In the data rows, 128 means zero.
What is the hidden score of each row? Scores go from 0 to 16, and 8 is about the middle.
c(139, 188, 130, 121, 165, 150, 132, 163) >> 11
c(57, 128, 128, 149, 53, 163, 240, 83) >> 16
c(122, 119, 202, 36, 152, 191, 46, 173) >> 1
c(115, 144, 177, 81, 139, 215, 69, 158) >> 5
c(92, 166, 139, 144, 98, 128, 145, 116) >> 10
c(196, 75, 168, 148, 123, 166, 108, 170) >> 4
c(97, 139, 136, 135, 83, 102, 171, 93) >> 10
c(117, 161, 190, 84, 162, 185, 132, 106) >> 10
c(78, 160, 155, 135, 104, 176, 125, 150) >> 12
c(107, 119, 146, 145, 60, 120, 64, 128) >> 0
c(46, 0, 122, 130, 69, 86, 93, 121) >> 8
c(164, 180, 99, 83, 237, 113, 144, 142) >> 13
c(127, 158, 181, 101, 147, 184, 119, 107) >> 8
c(203, 115, 177, 132, 147, 87, 136, 99) >> 2
c(164, 61, 144, 180, 91, 82, 135, 112) >> 5
c(89, 105, 170, 149, 86, 202, 135, 157) >> 12
c(143, 155, 101, 80, 187, 145, 172, 138) >> 15
c(139, 122, 114, 90, 137, 184, 132, 166) >> 10
c(164, 127, 142, 107, 127, 155, 103, 135) >> 3
c(90, 117, 96, 128, 93, 96, 139, 104) >> 10
c(66, 125, 160, 151, 102, 120, 224, 86) >> 16
c(109, 147, 136, 102, 115, 148, 103, 113) >> 6
c(47, 238, 111, 157, 131, 183, 157, 121) >> 16
c(135, 64, 114, 217, 112, 30, 150, 107) >> 10
c(84, 144, 109, 127, 117, 180, 97, 165) >> 11
c(99, 146, 131, 91, 142, 152, 79, 127) >> 7
c(105, 129, 97, 137, 138, 89, 85, 181) >> 7
c(96, 117, 160, 166, 103, 113, 104, 101) >> 7
c(64, 226, 74, 118, 146, 117, 185, 89) >> 16
c(167, 200, 159, 51, 130, 176, 94, 125) >> 0
c(163, 17, 114, 188, 72, 93, 149, 94) >> 6
c(101, 139, 112, 134, 86, 132, 110, 107) >> 6
c(41, 115, 195, 152, 128, 112, 145, 100) >> 15
c(140, 147, 178, 100, 145, 154, 117, 112) >> 6
c(81, 136, 137, 104, 109, 88, 125, 104) >> 8
c(132, 137, 157, 86, 121, 171, 101, 152) >> 5
c(135, 108, 148, 82, 110, 192, 141, 175) >> 9
c(104, 154, 172, 88, 115, 204, 110, 145) >> 8
c(134, 117, 137, 105, 115, 141, 121, 122) >> 6
c(159, 87, 122, 108, 151, 129, 140, 142) >> 9
c(69, 120, 67, 147, 123, 117, 145, 145) >> 16
c(92, 183, 89, 108, 104, 125, 181, 76) >> 13
c(105, 150, 155, 56, 148, 193, 84, 166) >> 7
c(129, 188, 107, 108, 205, 153, 210, 150) >> 16
c(120, 162, 134, 126, 198, 183, 107, 65) >> 13
c(154, 117, 123, 117, 161, 84, 113, 146) >> 6
c(151, 134, 141, 150, 155, 120, 105, 130) >> 7
c(192, 171, 96, 147, 250, 24, 75, 153) >> 5
c(143, 145, 136, 83, 157, 189, 138, 157) >> 11
c(87, 159, 128, 145, 115, 124, 128, 112) >> 11
c(167, 185, 104, 73, 210, 145, 181, 111) >> 14
c(130, 188, 132, 114, 204, 150, 136, 160) >> 14
c(140, 197, 111, 67, 196, 147, 126, 159) >> 10
c(131, 84, 116, 150, 124, 129, 134, 128) >> 10
c(199, 129, 106, 127, 166, 87, 116, 107) >> 3
c(144, 156, 124, 94, 185, 175, 164, 152) >> 15
c(157, 94, 160, 90, 153, 124, 127, 159) >> 7
c(123, 84, 132, 195, 157, 127, 84, 217) >> 11
c(176, 89, 173, 137, 180, 121, 100, 157) >> 6
c(174, 98, 151, 129, 168, 172, 137, 176) >> 11
c(154, 221, 130, 59, 200, 195, 128, 155) >> 10
c(171, 138, 122, 124, 138, 117, 130, 103) >> 5
c(137, 69, 121, 151, 114, 122, 72, 155) >> 4
c(78, 88, 152, 176, 62, 94, 78, 112) >> 4
c(154, 137, 103, 105, 161, 109, 115, 177) >> 7
c(159, 105, 125, 122, 196, 115, 92, 186) >> 8
c(174, 86, 149, 143, 128, 123, 125, 115) >> 5
c(154, 141, 171, 98, 136, 162, 133, 149) >> 7
c(92, 78, 75, 176, 96, 90, 166, 112) >> 15
c(129, 130, 124, 158, 128, 140, 181, 107) >> 15
c(56, 109, 174, 142, 44, 138, 34, 108) >> 0
c(102, 160, 96, 156, 121, 113, 135, 110) >> 11
c(104, 122, 169, 121, 121, 183, 50, 154) >> 4
c(161, 117, 83, 139, 186, 76, 87, 151) >> 6
c(140, 108, 144, 124, 148, 139, 118, 137) >> 9
c(84, 142, 95, 142, 116, 123, 142, 73) >> 13
c(151, 76, 96, 158, 129, 27, 97, 122) >> 3
c(124, 150, 172, 93, 125, 202, 53, 176) >> 3
c(153, 53, 143, 82, 170, 119, 113, 219) >> 9
c(68, 158, 134, 144, 85, 145, 156, 86) >> 13
c(46, 106, 112, 128, 93, 141, 49, 170) >> 7
c(92, 106, 182, 94, 81, 159, 25, 172) >> 0
c(148, 135, 101, 127, 117, 119, 168, 131) >> 10
c(92, 114, 178, 158, 47, 208, 166, 120) >> 12
c(111, 112, 168, 102, 51, 138, 105, 94) >> 1
c(65, 55, 134, 143, 77, 133, 47, 116) >> 4
c(67, 129, 143, 159, 120, 113, 88, 137) >> 9
c(101, 127, 161, 143, 62, 136, 50, 114) >> 0
c(130, 126, 160, 132, 76, 152, 176, 93) >> 9
c(127, 118, 111, 82, 118, 111, 138, 152) >> 8
c(84, 125, 114, 136, 114, 139, 128, 104) >> 12
c(171, 61, 132, 183, 127, 82, 119, 137) >> 6
c(108, 107, 147, 124, 94, 110, 22, 131) >> 0
c(106, 194, 127, 139, 98, 121, 125, 108) >> 7
c(96, 161, 112, 104, 113, 127, 119, 122) >> 8
c(75, 117, 161, 82, 78, 195, 83, 141) >> 5
c(199, 69, 134, 124, 148, 100, 86, 164) >> 1
c(181, 116, 142, 106, 179, 91, 119, 133) >> 5
c(119, 150, 135, 110, 126, 127, 125, 90) >> 7
c(191, 122, 132, 116, 168, 143, 120, 163) >> 6
c(111, 113, 92, 197, 118, 45, 183, 89) >> 14
c(94, 149, 131, 171, 95, 122, 162, 117) >> 13
c(96, 95, 137, 106, 101, 128, 100, 153) >> 7
c(140, 137, 107, 135, 166, 66, 150, 70) >> 10
c(99, 132, 100, 165, 118, 116, 201, 69) >> 16
c(151, 86, 128, 184, 102, 95, 155, 101) >> 9
c(76, 89, 164, 176, 85, 113, 42, 146) >> 3
c(171, 104, 179, 162, 190, 144, 97, 184) >> 9
c(165, 159, 129, 136, 146, 131, 118, 122) >> 6
c(159, 141, 119, 141, 170, 116, 132, 169) >> 10
c(91, 121, 127, 135, 94, 137, 85, 119) >> 6
c(175, 118, 105, 114, 141, 82, 116, 150) >> 4
c(85, 90, 134, 150, 43, 140, 56, 105) >> 1
c(88, 118, 137, 127, 87, 142, 82, 123) >> 5
c(110, 137, 113, 140, 123, 86, 133, 83) >> 9
c(198, 73, 144, 187, 120, 90, 106, 169) >> 2
c(193, 51, 156, 166, 134, 139, 69, 191) >> 2
c(63, 55, 125, 129, 200, 249, 9, 70) >> 13
c(138, 154, 146, 90, 169, 151, 125, 153) >> 9
c(74, 183, 87, 133, 114, 98, 212, 93) >> 16
c(95, 200, 130, 130, 113, 117, 103, 67) >> 5
c(80, 165, 161, 128, 66, 179, 151, 82) >> 10
c(138, 134, 128, 139, 84, 91, 141, 83) >> 4
c(69, 189, 117, 134, 116, 108, 154, 101) >> 13
c(146, 188, 95, 57, 183, 184, 138, 137) >> 11
c(180, 130, 96, 121, 158, 134, 159, 157) >> 11
c(127, 159, 139, 85, 122, 182, 101, 156) >> 6
c(82, 119, 132, 125, 95, 178, 84, 152) >> 8
c(145, 162, 189, 98, 126, 209, 162, 124) >> 10
c(178, 63, 159, 149, 126, 123, 143, 117) >> 7
c(105, 150, 106, 173, 113, 82, 193, 80) >> 15
c(144, 112, 90, 154, 135, 115, 124, 158) >> 9
c(118, 111, 183, 130, 125, 105, 46, 136) >> 0
c(110, 111, 123, 97, 130, 156, 107, 179) >> 9
c(210, 135, 118, 110, 172, 152, 98, 133) >> 3
c(128, 159, 92, 192, 47, 124, 180, 24) >> 9
c(215, 123, 122, 145, 138, 102, 112, 176) >> 2
c(87, 140, 115, 128, 93, 118, 138, 115) >> 10
c(179, 196, 140, 83, 227, 154, 104, 164) >> 8
c(137, 134, 40, 193, 200, 0, 79, 138) >> 8
c(167, 115, 124, 144, 167, 67, 116, 146) >> 6
c(186, 76, 121, 108, 179, 98, 121, 145) >> 7
c(124, 193, 106, 150, 120, 119, 123, 133) >> 8
c(97, 189, 116, 114, 92, 110, 167, 69) >> 9
c(176, 127, 111, 119, 152, 147, 128, 160) >> 8
c(75, 165, 93, 136, 115, 137, 158, 109) >> 15
c(128, 90, 137, 94, 127, 154, 127, 176) >> 9
c(76, 177, 85, 134, 95, 130, 216, 92) >> 16
c(75, 135, 159, 137, 85, 105, 107, 116) >> 6
c(156, 109, 143, 128, 157, 118, 118, 141) >> 7
c(136, 117, 152, 156, 149, 98, 114, 134) >> 8
c(117, 142, 106, 136, 130, 107, 132, 108) >> 9
c(108, 173, 63, 151, 127, 98, 223, 78) >> 16
c(72, 51, 180, 150, 27, 157, 98, 130) >> 5
c(163, 139, 120, 128, 163, 96, 82, 128) >> 3
c(169, 202, 100, 81, 187, 116, 142, 115) >> 8
c(124, 118, 99, 138, 132, 123, 160, 96) >> 13
c(80, 106, 105, 134, 103, 146, 122, 117) >> 12
c(97, 121, 150, 148, 96, 143, 165, 119) >> 13
c(129, 153, 150, 107, 194, 221, 150, 174) >> 16
c(116, 121, 98, 165, 92, 87, 138, 170) >> 9
c(139, 115, 138, 111, 125, 123, 101, 138) >> 4
c(136, 156, 204, 123, 6, 72, 86, 248) >> 0
c(145, 166, 158, 66, 139, 161, 86, 130) >> 2
c(99, 99, 102, 185, 123, 20, 99, 121) >> 7
c(79, 153, 112, 154, 82, 148, 134, 95) >> 11
c(85, 132, 143, 144, 98, 147, 132, 137) >> 11
c(151, 123, 114, 160, 137, 130, 123, 119) >> 8
c(68, 135, 159, 133, 95, 97, 79, 116) >> 4
c(193, 88, 154, 148, 162, 136, 128, 167) >> 8
c(142, 109, 109, 124, 144, 113, 118, 124) >> 8
c(212, 112, 97, 90, 187, 130, 189, 153) >> 12
c(95, 105, 191, 159, 106, 129, 100, 135) >> 7
c(172, 86, 99, 159, 124, 52, 172, 130) >> 9
c(157, 81, 127, 136, 104, 114, 123, 119) >> 5
c(85, 130, 141, 129, 114, 115, 96, 131) >> 7
c(168, 91, 121, 116, 104, 156, 156, 139) >> 8
c(77, 111, 122, 83, 135, 185, 49, 182) >> 7
c(223, 131, 69, 99, 189, 134, 141, 135) >> 7
c(125, 143, 108, 151, 67, 80, 173, 123) >> 8
c(141, 143, 161, 76, 139, 200, 91, 180) >> 5
c(119, 151, 154, 71, 168, 193, 118, 181) >> 11
c(168, 106, 146, 140, 106, 78, 138, 111) >> 3
c(103, 136, 112, 162, 122, 127, 121, 122) >> 11
c(33, 196, 104, 154, 110, 183, 119, 153) >> 16
c(124, 103, 112, 136, 105, 78, 159, 98) >> 9
c(101, 173, 85, 133, 138, 116, 181, 84) >> 16
c(130, 181, 146, 73, 158, 153, 65, 133) >> 3
c(174, 23, 154, 147, 112, 113, 154, 146) >> 8
c(97, 122, 89, 200, 144, 60, 186, 71) >> 16
c(156, 155, 136, 109, 157, 108, 108, 130) >> 5
c(53, 144, 81, 135, 107, 80, 115, 142) >> 11
c(174, 16, 194, 116, 102, 175, 120, 175) >> 5
c(78, 180, 90, 111, 109, 154, 173, 100) >> 15
c(122, 149, 148, 62, 118, 154, 70, 131) >> 1
c(101, 115, 152, 83, 115, 147, 71, 147) >> 4
c(106, 114, 170, 185, 93, 97, 136, 82) >> 8
c(73, 126, 124, 124, 76, 148, 140, 101) >> 11
c(174, 111, 89, 125, 144, 153, 156, 157) >> 11
c(151, 105, 130, 130, 138, 110, 135, 141) >> 8
c(93, 165, 137, 127, 121, 116, 122, 126) >> 9
c(162, 73, 109, 170, 116, 88, 117, 123) >> 5
c(88, 68, 88, 149, 97, 99, 138, 126) >> 12
c(202, 80, 109, 140, 164, 78, 102, 181) >> 4
c(115, 122, 104, 175, 116, 87, 197, 92) >> 15
c(108, 124, 84, 175, 147, 111, 150, 106) >> 15
c(139, 123, 99, 131, 102, 146, 140, 116) >> 8
c(124, 157, 139, 161, 124, 121, 146, 121) >> 10
c(129, 141, 104, 90, 186, 151, 92, 171) >> 10
c(41, 78, 167, 149, 38, 162, 72, 150) >> 6
c(88, 101, 154, 122, 104, 141, 143, 113) >> 11
c(133, 60, 112, 180, 126, 119, 141, 125) >> 12
c(94, 146, 108, 155, 111, 93, 131, 117) >> 10
c(189, 124, 107, 81, 169, 118, 150, 141) >> 8
c(159, 171, 118, 93, 212, 89, 142, 115) >> 10
c(188, 114, 120, 106, 160, 128, 123, 159) >> 6
c(199, 63, 129, 189, 145, 63, 121, 135) >> 5
c(100, 139, 147, 110, 130, 87, 137, 137) >> 9
c(172, 43, 190, 177, 134, 120, 100, 152) >> 5
c(141, 152, 160, 75, 141, 168, 133, 141) >> 8
c(91, 126, 139, 114, 122, 170, 103, 154) >> 10
c(135, 110, 153, 149, 141, 121, 125, 128) >> 9
c(43, 131, 172, 147, 64, 146, 113, 134) >> 10
c(168, 217, 99, 107, 194, 172, 194, 164) >> 16
c(99, 151, 102, 157, 158, 87, 152, 73) >> 14
c(97, 154, 136, 142, 65, 173, 112, 111) >> 6
c(154, 110, 167, 116, 137, 153, 87, 141) >> 4
c(159, 117, 118, 137, 157, 103, 117, 135) >> 7
c(116, 142, 121, 141, 130, 116, 150, 128) >> 12
c(162, 159, 117, 81, 162, 148, 168, 123) >> 11
c(157, 109, 105, 102, 172, 122, 150, 161) >> 12
c(118, 124, 123, 171, 128, 105, 144, 122) >> 12
c(72, 119, 148, 147, 64, 173, 103, 103) >> 8
c(181, 55, 125, 167, 106, 90, 108, 151) >> 3
c(92, 145, 103, 129, 89, 123, 167, 72) >> 12
c(89, 107, 164, 123, 52, 128, 127, 93) >> 5
c(189, 180, 148, 96, 212, 171, 194, 136) >> 15
c(141, 134, 91, 108, 118, 123, 154, 123) >> 9
c(161, 149, 72, 100, 198, 45, 86, 144) >> 4
c(138, 171, 91, 155, 159, 54, 192, 85) >> 14
c(102, 197, 99, 146, 170, 109, 215, 121) >> 16
c(87, 90, 161, 169, 68, 142, 106, 103) >> 7
c(133, 102, 171, 94, 85, 144, 124, 88) >> 3
c(130, 111, 137, 106, 97, 190, 155, 118) >> 10
c(96, 116, 180, 163, 54, 106, 92, 44) >> 1
c(206, 130, 130, 145, 194, 100, 88, 155) >> 3
c(118, 106, 146, 165, 217, 81, 255, 164) >> 16
c(107, 151, 154, 119, 132, 146, 122, 141) >> 9
c(188, 53, 133, 112, 181, 87, 88, 178) >> 4
c(144, 56, 114, 188, 102, 37, 140, 109) >> 7
c(153, 165, 105, 67, 196, 106, 85, 139) >> 5
c(107, 132, 160, 96, 139, 200, 131, 153) >> 12
c(49, 45, 133, 160, 87, 196, 50, 179) >> 10
c(85, 152, 141, 121, 72, 177, 107, 147) >> 7
c(199, 6, 151, 120, 134, 151, 90, 167) >> 3
c(134, 178, 169, 74, 114, 174, 78, 116) >> 0
c(81, 167, 107, 113, 112, 137, 236, 84) >> 16
c(183, 139, 104, 96, 178, 88, 103, 130) >> 3
c(70, 136, 140, 126, 75, 145, 101, 120) >> 7
c(96, 91, 159, 146, 77, 135, 47, 115) >> 1
c(132, 149, 160, 100, 51, 170, 184, 62) >> 6
c(121, 24, 114, 168, 101, 97, 143, 154) >> 11
c(111, 128, 101, 167, 104, 102, 214, 106) >> 16
c(119, 164, 116, 84, 158, 130, 69, 153) >> 5
c(152, 113, 107, 126, 156, 100, 93, 173) >> 6
c(187, 79, 90, 144, 191, 103, 73, 187) >> 6
c(130, 103, 106, 168, 112, 55, 183, 110) >> 12
c(113, 71, 102, 188, 123, 77, 193, 119) >> 16
c(173, 112, 154, 101, 121, 87, 131, 106) >> 2
c(71, 126, 153, 170, 52, 128, 63, 129) >> 3
c(169, 173, 144, 111, 140, 121, 117, 107) >> 3
c(125, 113, 140, 131, 140, 139, 63, 191) >> 5
c(175, 116, 102, 182, 162, 48, 79, 167) >> 3
c(133, 187, 100, 84, 97, 148, 157, 117) >> 7
c(114, 102, 108, 177, 101, 113, 211, 62) >> 16
c(71, 109, 107, 118, 128, 67, 135, 100) >> 12
c(205, 127, 134, 102, 162, 103, 162, 118) >> 6
c(122, 45, 75, 173, 111, 48, 143, 151) >> 11
c(201, 107, 172, 111, 123, 90, 150, 87) >> 1
c(151, 141, 226, 117, 87, 180, 29, 105) >> 0
c(154, 153, 122, 134, 167, 123, 117, 163) >> 9
c(123, 113, 128, 142, 156, 69, 104, 117) >> 7
c(114, 167, 138, 77, 181, 180, 113, 180) >> 12
c(105, 111, 123, 155, 97, 132, 185, 84) >> 14
c(139, 174, 142, 42, 161, 226, 117, 162) >> 9
c(140, 197, 61, 76, 255, 53, 33, 175) >> 5
c(190, 150, 127, 103, 183, 134, 124, 152) >> 7
c(163, 136, 107, 96, 179, 110, 134, 115) >> 8
c(102, 179, 185, 107, 113, 212, 115, 154) >> 9
c(188, 103, 125, 104, 184, 79, 126, 144) >> 6
c(118, 164, 129, 134, 115, 137, 108, 118) >> 6
c(51, 187, 119, 100, 96, 133, 194, 67) >> 16
c(117, 103, 107, 174, 112, 92, 154, 103) >> 12
c(171, 165, 112, 110, 216, 99, 114, 146) >> 9
c(155, 114, 118, 124, 140, 82, 122, 133) >> 6
c(157, 162, 110, 64, 204, 133, 157, 137) >> 12
c(130, 148, 126, 130, 112, 114, 126, 150) >> 7
c(165, 161, 118, 107, 173, 75, 100, 140) >> 4
c(126, 105, 128, 118, 153, 101, 99, 126) >> 7
c(141, 57, 118, 153, 111, 134, 115, 174) >> 8
c(119, 178, 79, 80, 166, 136, 141, 116) >> 12
c(123, 174, 150, 64, 180, 172, 91, 162) >> 8
c(159, 124, 132, 123, 191, 135, 131, 165) >> 11
c(156, 148, 125, 131, 155, 128, 133, 128) >> 9
c(158, 71, 97, 133, 169, 117, 126, 137) >> 11
c(160, 182, 88, 87, 207, 159, 147, 150) >> 13
c(62, 196, 86, 141, 115, 92, 125, 60) >> 11
c(150, 79, 152, 177, 173, 99, 81, 162) >> 7
c(208, 121, 166, 166, 192, 137, 125, 152) >> 8
c(108, 136, 113, 181, 129, 72, 188, 87) >> 15
c(52, 104, 164, 140, 38, 195, 112, 118) >> 9
c(162, 99, 118, 146, 166, 61, 88, 150) >> 4
c(155, 94, 128, 163, 94, 90, 153, 108) >> 7
c(50, 124, 125, 116, 30, 178, 109, 117) >> 7
c(124, 114, 146, 121, 113, 163, 144, 137) >> 10
c(147, 124, 117, 68, 164, 134, 109, 144) >> 7
c(105, 126, 197, 83, 54, 224, 151, 125) >> 7
c(159, 94, 132, 159, 81, 46, 166, 49) >> 4
c(181, 124, 145, 127, 128, 165, 130, 149) >> 6
c(76, 93, 155, 171, 58, 88, 46, 90) >> 0
c(158, 165, 151, 114, 181, 196, 159, 165) >> 14
c(87, 180, 152, 146, 83, 125, 164, 71) >> 10
c(164, 133, 143, 124, 184, 130, 119, 160) >> 9
c(139, 143, 140, 114, 146, 122, 43, 130) >> 0
c(25, 112, 105, 165, 83, 138, 119, 156) >> 15
c(103, 165, 161, 129, 142, 141, 32, 159) >> 2
c(109, 139, 142, 152, 105, 95, 71, 115) >> 2
c(179, 47, 161, 171, 154, 73, 83, 171) >> 3
c(151, 126, 81, 198, 125, 14, 167, 66) >> 9
c(184, 83, 131, 122, 177, 144, 132, 156) >> 10
c(96, 112, 132, 128, 113, 178, 82, 131) >> 8
c(121, 109, 120, 165, 101, 136, 154, 103) >> 11
c(120, 127, 79, 159, 130, 89, 215, 81) >> 16
c(119, 125, 145, 101, 102, 165, 59, 139) >> 1
c(111, 131, 153, 123, 141, 187, 111, 133) >> 11
c(158, 144, 117, 101, 178, 137, 126, 155) >> 9
c(192, 99, 120, 135, 185, 60, 93, 204) >> 4
c(122, 136, 150, 128, 108, 141, 79, 104) >> 3
c(144, 126, 112, 140, 140, 68, 130, 124) >> 7
c(72, 183, 86, 152, 131, 111, 176, 115) >> 16
c(125, 139, 139, 109, 118, 168, 94, 132) >> 5
c(117, 91, 99, 179, 107, 89, 167, 117) >> 13
c(133, 125, 156, 144, 95, 132, 124, 75) >> 5
c(134, 139, 158, 104, 108, 145, 94, 116) >> 2
c(159, 134, 112, 104, 201, 133, 135, 138) >> 12
c(60, 163, 103, 136, 85, 26, 146, 196) >> 10
c(165, 57, 150, 220, 108, 99, 141, 142) >> 9
c(177, 119, 115, 114, 173, 110, 123, 151) >> 7
c(126, 163, 106, 172, 127, 110, 177, 115) >> 14
c(51, 104, 153, 164, 72, 165, 63, 166) >> 8
c(131, 119, 129, 124, 109, 143, 115, 108) >> 6
c(99, 159, 84, 149, 162, 85, 123, 145) >> 13
c(137, 124, 108, 166, 131, 128, 118, 164) >> 10
c(95, 99, 153, 162, 138, 127, 197, 119) >> 16
c(118, 103, 108, 161, 122, 92, 140, 108) >> 11
c(143, 149, 165, 90, 166, 191, 66, 158) >> 5
c(187, 66, 126, 122, 101, 134, 52, 200) >> 0
c(104, 132, 97, 174, 130, 90, 168, 107) >> 15
c(139, 184, 141, 91, 205, 143, 101, 147) >> 9
c(151, 129, 152, 72, 160, 205, 70, 154) >> 4
c(173, 158, 122, 91, 237, 139, 158, 120) >> 14
c(85, 150, 159, 150, 90, 129, 83, 121) >> 5
c(119, 120, 142, 165, 121, 92, 154, 122) >> 11
c(80, 183, 94, 119, 131, 97, 179, 93) >> 15
c(234, 85, 138, 130, 111, 116, 7, 175) >> 0
c(97, 138, 102, 146, 130, 92, 120, 129) >> 10
c(125, 190, 119, 173, 97, 63, 222, 37) >> 12
c(97, 142, 135, 110, 89, 130, 84, 130) >> 3
c(59, 128, 125, 128, 64, 166, 183, 106) >> 16
c(147, 164, 110, 119, 129, 125, 124, 136) >> 6
c(67, 137, 148, 150, 91, 180, 129, 143) >> 13
c(183, 59, 158, 151, 130, 118, 98, 199) >> 4
c(170, 166, 149, 77, 185, 219, 218, 114) >> 16
c(160, 113, 108, 107, 183, 154, 142, 122) >> 12
c(97, 223, 116, 129, 130, 149, 167, 106) >> 14
c(133, 138, 137, 141, 98, 191, 131, 116) >> 8
c(79, 99, 222, 126, 53, 255, 98, 139) >> 7
c(81, 151, 121, 148, 98, 127, 122, 139) >> 10
c(94, 148, 121, 177, 106, 133, 112, 97) >> 9
c(78, 163, 125, 134, 101, 139, 151, 93) >> 12
c(137, 102, 224, 107, 132, 199, 36, 165) >> 0
c(164, 98, 107, 128, 138, 62, 106, 129) >> 3
c(81, 137, 143, 138, 61, 150, 121, 117) >> 7
c(212, 131, 99, 143, 184, 93, 117, 175) >> 6
c(103, 158, 78, 138, 107, 110, 158, 81) >> 11
c(154, 68, 131, 144, 119, 101, 116, 147) >> 6
c(162, 78, 103, 156, 101, 85, 133, 119) >> 5
c(134, 181, 186, 68, 181, 138, 106, 155) >> 6
c(128, 88, 190, 93, 69, 120, 42, 106) >> 0
c(125, 108, 129, 170, 108, 93, 173, 79) >> 11
c(189, 134, 136, 74, 160, 136, 169, 116) >> 8
c(100, 144, 197, 132, 66, 165, 46, 159) >> 0
c(70, 162, 78, 139, 120, 84, 172, 85) >> 15
c(114, 177, 119, 130, 95, 104, 168, 75) >> 9
c(79, 135, 160, 153, 88, 84, 36, 106) >> 0
c(178, 98, 80, 125, 156, 76, 50, 129) >> 0
c(89, 108, 156, 147, 62, 74, 70, 54) >> 0
c(56, 185, 93, 136, 102, 122, 196, 106) >> 16
c(174, 93, 156, 163, 124, 82, 124, 109) >> 4
c(147, 136, 155, 126, 108, 94, 139, 71) >> 4
c(166, 164, 102, 82, 229, 149, 156, 131) >> 15
c(59, 151, 109, 144, 108, 124, 105, 103) >> 11
c(186, 87, 136, 134, 176, 106, 89, 191) >> 5
c(101, 123, 141, 155, 146, 91, 88, 131) >> 8
c(56, 184, 121, 112, 97, 191, 188, 64) >> 16
c(137, 120, 126, 145, 123, 139, 149, 134) >> 11
c(165, 63, 117, 150, 145, 101, 98, 167) >> 6
c(81, 129, 108, 139, 149, 82, 103, 148) >> 11
c(156, 25, 154, 182, 104, 86, 141, 132) >> 8
c(154, 119, 112, 201, 121, 72, 183, 126) >> 12
c(124, 121, 153, 121, 142, 130, 99, 173) >> 7
c(133, 165, 151, 69, 145, 147, 89, 143) >> 3
c(117, 209, 138, 141, 149, 137, 213, 38) >> 16
c(123, 151, 115, 186, 137, 69, 200, 102) >> 16
c(70, 203, 73, 147, 137, 95, 179, 112) >> 16
c(125, 119, 171, 121, 59, 106, 110, 82) >> 0
c(91, 100, 160, 166, 84, 125, 82, 113) >> 5
c(121, 138, 62, 73, 189, 142, 98, 152) >> 11
c(58, 186, 108, 142, 66, 115, 148, 111) >> 11
c(156, 69, 165, 147, 139, 102, 84, 147) >> 3
c(172, 109, 91, 149, 127, 89, 122, 117) >> 5
c(86, 144, 100, 105, 104, 129, 176, 137) >> 14
c(62, 110, 160, 159, 84, 203, 157, 133) >> 16
c(142, 177, 118, 98, 178, 135, 67, 138) >> 4
c(172, 65, 182, 121, 149, 123, 132, 144) >> 7
c(216, 76, 130, 126, 151, 110, 103, 151) >> 2
c(147, 88, 152, 195, 146, 109, 129, 135) >> 10
c(141, 148, 111, 98, 177, 133, 83, 140) >> 6
c(152, 188, 90, 133, 234, 153, 183, 141) >> 16
c(169, 66, 132, 157, 150, 136, 94, 172) >> 7
c(33, 130, 199, 150, 22, 253, 155, 103) >> 14
c(201, 82, 189, 153, 134, 134, 75, 185) >> 0
c(38, 104, 158, 152, 92, 137, 141, 107) >> 15
c(63, 205, 102, 116, 52, 180, 237, 60) >> 16
c(69, 166, 96, 121, 124, 137, 202, 80) >> 16
c(158, 1, 140, 147, 117, 112, 117, 167) >> 7
c(73, 145, 99, 125, 96, 149, 149, 94) >> 13
c(197, 174, 117, 121, 219, 104, 157, 124) >> 11
c(115, 194, 122, 185, 107, 137, 201, 117) >> 16
c(195, 44, 156, 201, 147, 92, 95, 191) >> 5
c(92, 99, 98, 117, 140, 98, 145, 127) >> 14
c(168, 243, 143, 93, 206, 149, 151, 111) >> 10
c(166, 51, 145, 184, 105, 68, 94, 109) >> 1
c(131, 137, 187, 174, 41, 103, 83, 44) >> 0
c(99, 139, 98, 143, 112, 120, 179, 132) >> 15
c(66, 120, 135, 133, 66, 135, 115, 122) >> 8
c(88, 104, 161, 136, 61, 182, 103, 103) >> 6
c(160, 108, 124, 103, 170, 149, 137, 176) >> 11
c(197, 69, 151, 156, 147, 110, 78, 190) >> 2
c(126, 150, 149, 122, 110, 120, 122, 115) >> 5
c(195, 108, 125, 128, 202, 92, 102, 136) >> 6
c(89, 37, 112, 145, 181, 180, 103, 236) >> 16
c(139, 88, 132, 170, 125, 114, 132, 147) >> 10
c(124, 212, 82, 143, 143, 98, 162, 105) >> 12
c(75, 145, 143, 128, 75, 116, 129, 90) >> 7
c(72, 132, 133, 117, 58, 165, 164, 84) >> 11
c(104, 95, 144, 133, 76, 172, 130, 124) >> 9
c(166, 167, 157, 41, 138, 174, 168, 94) >> 7
c(155, 95, 129, 90, 152, 118, 98, 149) >> 5
c(77, 89, 137, 144, 74, 109, 72, 116) >> 4
c(103, 79, 175, 116, 48, 191, 140, 79) >> 7
c(103, 106, 110, 156, 94, 81, 181, 118) >> 13
c(193, 63, 140, 144, 156, 145, 112, 159) >> 7
c(161, 134, 124, 113, 168, 84, 108, 114) >> 5
